In the rows, zero is written as 128.
Each path below is one point turned by a fixed rotation once a step. After each direction that follows a path, write how fast that rotation turns it, in degrees per step (0 if it stays still).
Each turn is a multiple of 5 degrees from 10 to 175, or 0.
Each row of a path follows its step; steps can be skipped.
path 1
step 1: [123 132 125 126 127 126 125 120 126 128 134 130 125 127 124 118 114 136
 126 133 129 123 135 121 125 120 136 130 124 131 132 133 127 140 122 126
 140 118 123 124 125 127 122 123 125 118 134 129 141 119 140 122 120]
step 8: [116 140 122 123 137 121 134 122 126 132 126 134 130 123 119 125 128 126
 125 121 126 132 130 127 139 135 137 127 119 136 122 141 127 122 130 130
 142 125 125 129 132 121 131 117 120 132 128 134 136 129 124 123 125]
step 9: [132 121 130 121 125 123 125 142 124 126 126 125 120 125 138 126 132 138
 137 134 133 131 133 126 134 134 129 135 134 126 119 133 131 132 130 141
 133 120 130 135 124 127 126 137 125 125 126 119 125 134 126 112 117]
step 10: [136 132 129 135 121 125 131 131 140 125 126 132 130 132 132 136 128 128
 132 132 127 132 124 121 129 133 129 140 132 122 120 134 127 127 135 125
 129 135 117 129 130 122 137 127 122 136 137 152 134 134 127 135 129]
step 13: [138 132 118 122 129 119 127 126 126 136 124 126 132 129 131 122 130 128
 120 135 129 128 133 120 126 123 133 131 124 131 122 128 125 116 139 133
 141 140 127 117 127 121 124 129 135 129 122 127 123 128 133 121 146]
step 14: [130 114 128 122 137 129 130 132 133 134 123 128 134 133 124 118 132 125
 136 123 125 119 134 128 132 135 126 120 131 126 129 135 118 122 136 124
 135 129 138 133 120 133 132 125 129 129 119 135 133 135 130 126 109]
step 20: [135 121 128 130 138 120 130 135 134 137 129 128 127 132 121 122 134 133
 119 138 130 125 133 120 135 136 133 129 132 132 135 119 126 131 132 129
 128 135 118 130 117 114 132 130 126 131 114 117 134 125 129 135 127]
step 21: [131 120 132 116 131 146 119 127 128 132 128 121 134 129 130 123 123 131
 133 119 122 130 127 117 129 124 118 133 120 124 133 128 134 112 130 129
 122 133 128 125 117 122 132 129 124 128 131 137 130 136 122 125 124]
step 33: [130 124 136 140 126 131 130 119 126 134 127 132 127 128 127 125 115 119
 131 131 136 119 128 125 119 131 133 129 118 124 141 129 131 136 130 130
 136 124 127 131 140 120 133 124 125 121 133 143 140 129 128 136 129]
Directions:
[130 128 129 132 127 126 130 129 131 126 130 129 128 129 127 127 126 127
 130 130 131 127 128 127 128 129 133 127 127 129 131 129 129 127 126 125
 129 127 127 127 125 130 129 127 127 126 125 129 126 127 127 128 124]
170
[128 127 132 129 128 126 128 130 126 127 129 129 126 125 130 131 128 128
 127 128 124 126 129 127 127 128 132 130 129 128 127 129 127 128 127 126
 129 124 129 129 129 125 127 130 127 128 130 130 129 124 126 128 128]
45
[131 128 128 129 128 127 127 129 129 125 126 128 125 127 128 129 127 126
 125 131 126 126 128 124 126 128 127 123 126 128 128 128 129 128 129 129
 127 129 128 127 131 131 124 126 129 129 126 127 127 127 127 132 129]
55
[128 131 129 133 126 128 130 129 131 131 128 130 128 126 128 125 129 127
 126 124 129 127 128 127 127 127 126 127 127 128 127 129 128 127 129 132
 125 124 132 129 126 126 129 129 129 131 128 129 129 129 128 128 129]
175
[129 127 129 130 127 130 124 124 129 129 128 128 129 126 130 132 127 128
 132 127 130 127 126 127 126 127 129 128 126 128 127 126 131 130 124 129
 128 130 127 130 126 128 128 128 128 128 130 130 128 127 131 131 129]
65
[128 130 128 126 124 126 126 126 130 128 125 130 131 127 127 127 130 127
 129 129 125 130 126 128 127 129 129 127 128 129 131 127 129 131 130 126
 128 126 127 127 127 128 126 126 129 125 130 132 131 131 126 128 128]
155
[126 127 126 126 130 129 129 125 129 128 129 127 129 129 131 126 130 130
 127 129 126 124 126 126 129 125 130 126 129 127 127 129 129 129 125 129
 127 125 128 128 127 133 126 128 130 130 129 129 128 129 128 124 125]
140
path 2
step 3: [122 133 128 126 129 139 119 128 134 124 129 127 121 127 133 122 124 144
 136 123 122 127 143 137 131 131 119 136 119 127 121 122 121 139 136 129
 124 139 129 135 123 124 129 129 118 119 125 127 135 129 129 136 121]
step 5: [111 123 131 127 125 123 140 122 126 113 132 126 132 135 121 133 123 139
 129 130 135 142 136 121 125 124 128 135 116 133 130 126 123 128 137 115
 120 131 123 129 123 125 125 128 130 130 132 124 130 131 137 120 131]
step 12: [124 136 129 127 138 128 124 127 137 124 135 131 139 138 133 141 130 130
 124 127 126 125 134 132 129 135 124 133 122 122 122 136 117 136 137 129
 123 144 130 138 123 112 125 137 120 131 125 135 130 127 130 124 128]
step 16: [126 134 141 127 127 130 125 118 122 128 133 121 132 129 128 124 129 141
 128 126 136 131 141 119 130 122 116 140 123 131 122 120 138 129 137 126
 122 136 130 136 124 121 131 139 120 123 133 124 131 121 131 116 130]
step 28: [121 127 131 133 126 128 129 130 140 136 135 124 134 119 127 125 121 131
 135 130 135 136 132 132 135 134 130 129 118 134 124 118 119 121 140 130
 114 139 119 137 124 122 123 135 127 122 135 131 137 120 121 125 125]
step 29: [123 140 131 122 135 129 121 121 130 136 133 127 126 124 133 133 130 123
 129 118 118 126 135 125 134 126 114 137 123 123 118 124 128 124 129 132
 113 134 127 139 122 117 136 128 123 125 132 140 135 137 130 128 127]
step 30: [128 137 120 130 132 119 132 130 131 120 128 131 145 135 130 141 137 127
 127 124 133 132 137 120 130 126 121 128 121 133 123 131 119 139 126 122
 121 139 121 132 129 114 123 122 132 135 126 131 135 137 135 129 127]
step 37: [124 140 132 134 121 129 130 125 137 132 136 128 135 132 131 123 114 136
 135 121 125 128 138 124 125 130 120 138 122 129 118 115 133 129 129 129
 127 143 135 143 127 123 136 135 123 128 134 134 131 128 129 132 127]
step 39: [119 135 133 124 123 125 129 122 129 124 125 119 127 123 124 127 131 128
 128 123 131 144 134 120 126 121 131 135 118 130 129 120 118 135 131 125
 112 129 112 131 128 119 116 122 132 125 130 131 131 137 129 124 118]
Directions:
[125 130 128 130 128 126 127 129 132 127 133 130 125 129 128 129 128 127
 128 128 128 126 127 128 128 127 129 130 129 129 125 128 126 128 128 126
 126 127 131 125 130 131 132 126 126 125 128 128 128 129 125 126 128]
125
[129 128 129 127 127 127 127 125 130 130 124 131 130 129 130 128 130 127
 131 129 126 128 130 128 131 131 126 131 129 125 126 128 127 128 130 131
 129 130 129 129 129 130 129 128 128 128 127 126 128 127 127 125 131]
85
[133 130 126 130 130 129 129 130 126 129 129 128 126 127 128 125 131 130
 128 124 129 131 130 129 129 129 128 128 128 131 127 128 123 129 131 126
 129 128 127 125 129 129 128 128 129 128 131 126 128 128 130 126 128]
130
[128 127 126 130 130 127 127 126 129 126 128 129 129 126 130 129 128 131
 128 127 123 131 130 127 128 127 129 126 128 128 128 127 126 127 128 132
 128 133 126 124 127 129 127 127 127 129 127 134 127 129 127 129 126]
40
path 3
step 0: [117 124 115 133 131 127 122 129 126 124 129 123 122 123 122 129 126 118
 122 115 131 125 131 120 140 122 135 123 125 119 124 127 126 130 136 132
 129 141 119 132 124 117 132 132 136 121 130 141 134 142 131 132 128]
step 7: [123 128 141 137 135 129 125 122 117 137 123 132 125 131 122 130 138 119
 124 121 130 132 139 121 130 129 125 127 124 120 140 115 135 130 120 134
 131 132 132 134 120 123 133 119 119 115 124 132 127 122 118 125 124]
step 12: [127 130 130 135 135 125 125 123 111 124 139 127 128 132 129 133 136 115
 122 123 131 130 134 122 130 118 135 128 127 114 133 138 132 131 134 145
 126 135 136 134 124 120 129 125 125 127 136 117 123 131 125 124 137]
step 16: [134 129 132 126 134 115 139 129 131 133 124 119 127 133 127 126 132 117
 128 126 126 129 139 123 139 114 128 124 122 130 121 127 137 134 124 118
 116 122 131 141 128 120 127 118 131 118 124 131 137 126 131 138 133]
step 23: [120 140 132 136 122 127 135 113 131 129 129 128 123 133 127 114 131 129
 136 129 125 130 134 141 121 124 137 132 137 128 119 126 126 133 131 132
 132 122 123 142 116 127 133 120 131 119 127 140 125 130 123 122 126]
step 25: [130 119 134 130 135 128 130 130 124 132 123 124 128 137 122 125 121 123
 119 117 128 138 134 134 134 127 119 124 122 122 126 126 123 133 120 137
 130 135 117 143 127 110 131 142 124 128 123 137 129 128 127 136 128]
step 28: [133 143 122 128 136 131 138 116 124 128 130 122 133 132 129 127 130 116
 125 129 123 130 125 138 128 128 131 131 129 133 119 125 124 134 131 127
 135 131 131 131 133 124 129 118 125 101 131 128 134 139 121 132 133]
step 34: [117 118 127 120 133 127 131 129 118 131 124 127 143 134 135 123 125 129
 127 122 134 141 130 126 135 131 132 127 126 122 120 117 142 128 125 127
 121 119 127 138 124 130 124 128 114 120 120 129 136 127 139 125 127]
step 35: [123 117 114 128 127 136 132 121 125 125 130 137 121 124 122 111 125 127
 121 130 117 131 135 129 136 115 123 128 130 129 130 125 128 127 120 137
 126 126 115 128 115 122 133 121 131 116 134 136 129 132 135 129 129]
Directions:
[126 129 128 130 129 126 132 124 131 128 126 127 129 128 127 128 124 128
 129 127 126 129 127 129 130 131 127 127 129 129 128 128 131 129 128 127
 126 125 132 129 129 129 127 128 129 131 133 127 130 129 126 129 127]
145
[130 131 129 126 127 128 126 130 129 125 127 128 127 128 126 128 129 128
 128 127 126 129 129 126 132 127 129 126 129 128 129 132 129 126 125 126
 128 128 127 126 129 125 127 130 129 131 128 134 131 127 129 130 130]
70
path 4
step 1: [127 124 130 122 121 129 119 131 139 125 122 133 129 127 134 134 124 117
 127 135 128 122 112 135 126 128 135 131 115 132 132 124 118 115 122 123
 130 128 132 126 130 135 126 130 122 127 120 120 110 142 123 130 126]
step 4: [132 130 122 114 135 125 122 130 126 124 133 121 129 117 136 135 125 138
 136 132 139 120 110 135 128 124 130 128 121 140 132 122 129 127 129 112
 123 129 132 132 133 132 130 128 118 123 120 119 123 133 133 130 121]
step 8: [130 124 132 130 125 123 130 125 128 113 127 133 120 121 132 139 132 116
 134 133 131 130 125 128 138 123 121 138 134 133 128 126 110 125 130 124
 117 125 141 125 127 135 133 133 118 127 135 117 126 141 134 122 125]
step 15: [132 118 133 131 123 128 129 134 136 133 104 131 128 129 137 126 134 138
 130 133 123 128 115 130 125 121 124 135 136 136 121 126 124 132 134 120
 123 131 135 119 123 131 129 127 126 137 126 124 130 142 138 124 132]
step 20: [131 128 124 118 139 123 131 124 128 115 120 120 128 125 139 133 129 138
 135 130 132 121 116 126 130 127 138 133 132 139 126 133 131 118 133 128
 121 130 144 118 129 135 130 120 134 125 122 127 126 140 135 133 123]
step 27: [126 121 131 120 137 126 122 133 130 135 131 122 130 124 131 135 133 132
 133 131 135 127 113 128 125 124 133 139 129 138 130 116 121 135 135 115
 132 124 132 132 129 129 123 134 125 125 122 119 117 136 135 129 109]
step 29: [128 139 128 131 119 125 119 129 133 116 135 126 124 125 133 123 141 133
 132 128 122 132 109 134 131 123 128 118 133 133 130 126 124 126 123 133
 140 123 135 124 129 132 129 129 125 124 123 125 118 143 141 131 134]
step 35: [131 127 131 128 139 115 119 125 126 134 121 128 137 122 147 136 131 132
 136 123 128 138 115 127 131 129 125 131 132 139 128 122 128 129 137 124
 133 129 134 133 128 116 135 123 123 136 124 116 125 136 133 129 126]
step 38: [134 126 128 133 123 123 128 127 135 120 107 128 133 127 139 127 125 140
 129 131 127 137 117 134 124 123 124 129 129 126 113 123 122 124 132 120
 133 131 138 118 124 121 131 130 123 135 128 127 133 144 128 138 125]
Directions:
[127 127 128 125 126 126 128 126 128 127 126 131 127 130 127 130 128 132
 128 128 128 127 129 126 129 126 124 127 127 126 126 128 127 129 130 130
 123 125 129 126 125 128 130 127 130 126 128 131 128 128 129 127 129]
140
[127 128 127 128 125 131 126 126 125 127 129 127 131 124 125 128 132 131
 127 132 128 127 129 130 127 129 127 124 129 129 129 129 129 130 126 128
 127 127 126 129 126 128 127 129 129 128 125 127 127 129 128 127 125]
145
[130 130 131 129 129 129 127 127 127 125 128 124 129 128 131 129 128 129
 130 128 127 129 130 126 134 130 128 127 123 126 127 130 128 127 127 128
 127 126 129 127 130 127 126 131 127 131 127 129 128 129 128 129 129]
120
[128 126 128 131 126 129 127 124 131 130 126 130 124 126 129 125 126 129
 127 127 130 128 129 132 132 129 128 127 128 129 130 127 127 130 128 128
 125 128 128 126 128 124 128 129 127 130 129 127 126 127 128 127 125]
110
[127 129 125 127 129 130 130 125 131 129 127 126 127 130 125 129 127 127
 129 130 128 128 128 128 126 130 129 127 125 128 125 133 128 125 129 128
 130 127 129 126 125 129 128 126 126 130 129 127 129 130 125 127 126]
175
[128 131 127 125 126 129 126 129 127 130 124 129 124 129 128 128 128 128
 129 125 127 125 126 129 126 129 127 126 128 131 127 128 132 127 128 126
 128 125 127 131 131 128 129 129 128 131 128 129 126 130 128 128 131]
130
path 5
step 4: [118 139 111 135 128 134 133 131 135 126 123 126 131 128 133 125 136 112
 123 136 132 123 123 141 123 124 127 128 114 119 130 126 134 131 125 122
 139 125 127 131 134 121 135 130 133 122 127 123 123 124 133 126 134]
step 8: [129 130 133 117 130 132 125 128 130 120 124 129 132 134 125 139 128 134
 120 131 140 141 134 133 130 120 131 129 140 114 121 123 130 132 133 123
 116 131 124 136 123 130 137 138 127 130 130 125 127 139 126 116 125]
step 17: [121 123 132 143 134 126 127 127 132 125 127 113 121 126 135 129 126 122
 121 132 128 124 123 134 134 125 130 128 131 146 137 131 132 125 123 127
 135 137 130 114 125 130 137 134 121 126 128 128 131 131 138 114 127]
step 23: [130 127 131 123 139 137 121 130 136 125 133 135 137 127 122 128 130 122
 128 121 127 132 122 128 121 123 137 132 125 123 146 126 117 130 122 136
 134 142 138 120 134 120 130 139 122 128 124 123 122 118 124 128 126]
step 27: [126 117 121 119 134 119 124 136 117 136 127 132 134 132 129 114 129 136
 129 137 128 123 124 122 129 122 127 126 144 120 126 135 124 124 128 124
 132 132 126 124 119 133 137 130 123 134 130 139 126 137 118 134 135]
step 29: [134 136 116 134 129 128 122 136 130 124 135 123 118 128 123 127 123 139
 119 131 133 129 124 138 134 112 128 138 126 120 128 119 125 132 129 117
 122 128 133 120 127 123 120 130 127 117 138 129 118 125 128 132 134]
step 34: [136 144 128 127 131 128 134 133 125 127 136 126 127 135 135 130 124 120
 124 124 133 127 135 134 124 127 128 122 132 126 125 121 114 126 123 125
 134 138 122 117 139 133 124 139 129 126 118 134 117 135 115 136 125]
step 37: [130 142 128 126 131 124 123 119 128 122 138 131 137 122 150 132 123 129
 124 137 125 135 125 134 121 126 134 136 126 117 140 123 129 126 123 134
 129 119 121 129 127 119 139 127 130 122 125 127 129 123 123 131 125]
step 38: [126 122 133 129 126 122 121 137 128 135 130 135 146 136 126 134 137 128
 133 139 134 118 130 130 129 131 127 135 129 136 129 121 116 123 134 125
 130 127 114 126 129 125 142 124 121 123 134 134 135 129 133 118 124]
Directions:
[127 126 127 127 130 128 130 127 124 130 125 127 130 128 128 130 127 128
 128 128 127 125 126 125 124 128 130 127 129 130 128 126 129 131 129 126
 128 128 130 128 130 130 126 132 126 128 128 130 131 126 128 130 130]
85
[128 131 126 128 128 127 129 129 124 132 131 125 127 125 130 127 124 127
 131 129 127 127 129 127 131 128 130 128 129 126 128 128 132 127 130 128
 131 127 128 125 128 127 128 130 130 128 129 130 125 129 129 126 128]
145
[128 125 126 129 131 130 127 127 126 130 127 128 127 126 126 127 130 133
 130 127 132 130 127 131 128 125 124 128 128 125 126 128 129 128 129 130
 127 128 129 127 127 129 126 131 130 131 128 129 129 129 128 130 128]
20
[127 126 129 126 131 128 128 128 131 131 131 129 127 129 126 129 125 130
 129 128 129 126 129 128 127 130 125 125 126 131 131 130 128 127 125 128
 131 128 126 125 128 131 128 127 126 128 129 132 130 131 127 127 128]
100
[127 125 126 127 128 130 133 126 131 126 127 128 129 126 129 128 126 127
 127 131 128 128 128 127 128 127 128 131 129 129 127 125 126 124 126 129
 128 127 127 129 129 127 125 128 133 129 126 132 127 128 127 128 127]
120
[129 127 128 128 128 132 127 128 128 130 129 130 127 131 132 127 129 128
 126 129 125 129 128 127 128 128 129 127 122 126 127 126 126 129 125 128
 130 130 128 127 128 128 123 130 128 127 127 124 130 130 129 127 126]
135
